arr =
24	10	32	13
14	16	10	-1
-21	15	-33	20
29	11	37	7
18	16	16	-2
33	19	31	-16
-39	7	-46	48
16	19	9	-11
-33	14	-47	25
14	18	9	-5
Indices start at 1.
(1, 1)	24
(8, 2)	19
(3, 4)	20
(8, 4)	-11
(2, 3)	10
(10, 2)	18
(4, 4)	7
(10, 1)	14
(8, 3)	9
(9, 1)	-33
(5, 2)	16
(7, 1)	-39
(5, 4)	-2
(10, 3)	9
(1, 3)	32

a =
[[-28 -12  14 -21  24   3  39  -6   3]
 [ 34 -19 -13   5 -16  44  18  34 -23]
 [ 15  14 -37  -8  41  -5   0 -12  39]
 [ 53 -15 -30   6 -31   9  -4   6 -13]
 [  5  12 -13  15  14 -24 -14 -39 -16]
 [-39 -32  42 -20   0  49 -23 -40 -30]
 [ -7   2  -5 -25 -26 -38  35  18  -1]
 [-14  52  12  12   9 -40  -3 -35 -35]
 [-31 -31  29 -24 -26  -3 -16 -20   2]
 [-21 -29  24 -23 -29   6 -18 -26  -4]
 [-20 -22  22 -25   1  28  34   5 -10]
 [-15   0 -43 -17 -20  26 -21 -48  38]]
Indices start at 1.
(1, 1) = -28
(6, 5) = 0
(12, 8) = -48
(9, 4) = -24
(2, 5) = -16
(12, 3) = -43
(8, 2) = 52
(2, 6) = 44
(6, 7) = -23
(2, 9) = -23
(9, 7) = -16
(11, 7) = 34
(3, 7) = 0
(4, 9) = -13
(3, 4) = -8
(4, 2) = -15
(5, 8) = -39
(6, 3) = 42
(10, 7) = -18
(2, 2) = -19
(3, 1) = 15
(11, 2) = -22
(5, 5) = 14
(1, 8) = -6
(2, 8) = 34
(12, 7) = -21
(3, 2) = 14
(7, 4) = -25
(1, 9) = 3

A =
[[ 33  10 -17   2   1   5   5 -12  35  17   1  -7 -13  16  -4]
 [-19  -4  -3 -28   1  -2 -31 -22 -27 -20   4  14  12  -6 -14]
 [ 18 -13   0  15 -11 -11  20   9  11  -1 -14   5   6   3   9]
 [ 27   3 -17  -1  -1   2  -5 -24  29  15   6   0  -4  14 -13]
 [ 17  10 -24  -5   1  -1 -13 -26   9  17  14  -6  -5  13 -14]
 [-37  -1   7   6   3  -3  -7   7 -39   0  14 -10   0 -14  -1]
 [ -9   2  17 -19   5   8  -6  12  -3 -21 -12  12   5  -7   8]
 [ 32  11  -7 -14   5  12  -3 -12  41   3  -7   5  -8  15  -4]
 [-33  -5  -3 -16   3   0 -32 -24 -34  -8  14   5   8 -11 -19]
 [ -7  -2   3  -6  -4 -10   2  13 -25 -15  -7   6   9  -4  12]]
Rows and columns are counted from 1.
(1, 1) => 33
(5, 4) => -5
(10, 7) => 2
(3, 11) => -14
(6, 7) => -7
(10, 15) => 12
(4, 5) => -1
(4, 10) => 15
(1, 11) => 1
(3, 3) => 0
(7, 10) => -21
(4, 7) => -5
(4, 9) => 29
(6, 8) => 7
(3, 15) => 9
(3, 9) => 11
(6, 15) => -1
(9, 6) => 0
(6, 10) => 0
(7, 12) => 12
(10, 10) => -15
(1, 8) => -12
(2, 1) => -19
(7, 4) => -19
(3, 10) => -1
(9, 14) => -11
(4, 8) => -24
(3, 1) => 18
(4, 1) => 27
(4, 13) => -4
(10, 11) => -7
(3, 13) => 6
(2, 7) => -31
(1, 7) => 5
(5, 15) => -14
(8, 6) => 12
(8, 7) => -3
(6, 14) => -14

M =
[[-12.23  -7.00  -9.39   1.40  23.66  -3.86  15.47 -14.26  -9.28 -21.36
  -11.19   4.84  -1.49   5.22  -4.28  -4.50]
 [ -0.12  -7.35  -6.68  -5.55 -20.49   3.21   9.88 -25.48  -8.37   7.31
  -17.92 -24.47 -24.50 -16.91  -7.68  -7.37]]
Rows and columns are counted from 1.
row 1 col 1: -12.23
row 2 col 12: -24.47
row 1 col 8: -14.26
row 2 col 1: -0.12
row 1 col 13: -1.49
row 1 col 15: -4.28
row 2 col 3: -6.68
row 2 col 2: -7.35
row 1 col 14: 5.22
row 1 col 5: 23.66
row 1 col 6: -3.86
row 2 col 14: -16.91
row 2 col 5: -20.49
row 1 col 10: -21.36
row 2 col 16: -7.37
row 2 col 10: 7.31
row 1 col 3: -9.39
row 1 col 7: 15.47
row 2 col 9: -8.37
row 2 col 6: 3.21
row 1 col 16: -4.50

X =
[[ -8  22 -38  12  17  26 -19  -7  12]
 [-35   8  17  36  17 -11   9 -12  36]
 [-21 -25  17  -1  30  15 -32  -6  -1]
 [ 17  12  41  17 -16  17  -4 -22  17]
 [ 11  -7  26  26 -15  22  12 -33  26]
 [ 14  29 -27   4   5 -16 -37  -3   4]
 [ 18  18  32   9  -7 -14 -37   8   9]]
Indices start at 1.
(1, 1) -> -8
(6, 9) -> 4
(7, 5) -> -7
(2, 6) -> -11
(4, 3) -> 41
(3, 3) -> 17
(4, 8) -> -22
(2, 1) -> -35
(2, 8) -> -12
(4, 1) -> 17
(5, 9) -> 26
(6, 2) -> 29
(3, 7) -> -32
(6, 6) -> -16
(1, 4) -> 12
(3, 8) -> -6
(3, 6) -> 15
(3, 9) -> -1
(1, 2) -> 22
(5, 2) -> -7
(5, 3) -> 26
(5, 8) -> -33

m =
[[ -7   0  13  -3  16  -9  -4 -18  -5  18 -12]
 [-25  17  33  12  15 -16  39 -13 -15  -3 -35]
 [  9  22 -12 -17 -18   3  -7  -6 -18  12  25]
 [ -4  22  13  10   2  -3  14  -9 -14  10  10]
 [-24  17  19  11   7 -17  36 -11 -20 -11 -23]
 [ 14  -2  -2 -22  -1   8 -23  -7   4  23   2]
 [ 13  17  28 -10   9  13  -3  -7   6  34  -1]
 [ 21  17 -16 -14 -24  18  -9  10  -3   9  29]
 [-36  26  19  23  21 -36  30 -36 -41   4  -7]
 [ 17  -3  13   0   4  20  -5   9  20  11  -2]
 [ 18 -23  13  -9  16  19 -22   6  33  17 -20]
 [ 12   4  -6   5  -4  11  -9   3   3   9  20]
 [-33  14   3  15  18 -37  14 -37 -41   3  -3]]
Rows and columns are counted from 1.
row 1 col 1 -> -7
row 13 col 11 -> -3
row 7 col 11 -> -1
row 2 col 1 -> -25
row 2 col 5 -> 15
row 11 col 7 -> -22
row 3 col 11 -> 25
row 13 col 7 -> 14
row 7 col 8 -> -7
row 8 col 2 -> 17
row 9 col 10 -> 4
row 2 col 3 -> 33
row 13 col 2 -> 14
row 7 col 2 -> 17
row 13 col 6 -> -37
row 1 col 9 -> -5
row 1 col 11 -> -12
row 12 col 10 -> 9
row 2 col 9 -> -15
row 13 col 10 -> 3
row 4 col 4 -> 10
row 13 col 3 -> 3
row 10 col 2 -> -3
row 9 col 11 -> -7
row 7 col 3 -> 28
row 2 col 2 -> 17
row 3 col 2 -> 22
row 3 col 8 -> -6
row 5 col 11 -> -23
row 12 col 9 -> 3
row 11 col 10 -> 17
row 7 col 7 -> -3
row 9 col 1 -> -36
row 10 col 10 -> 11
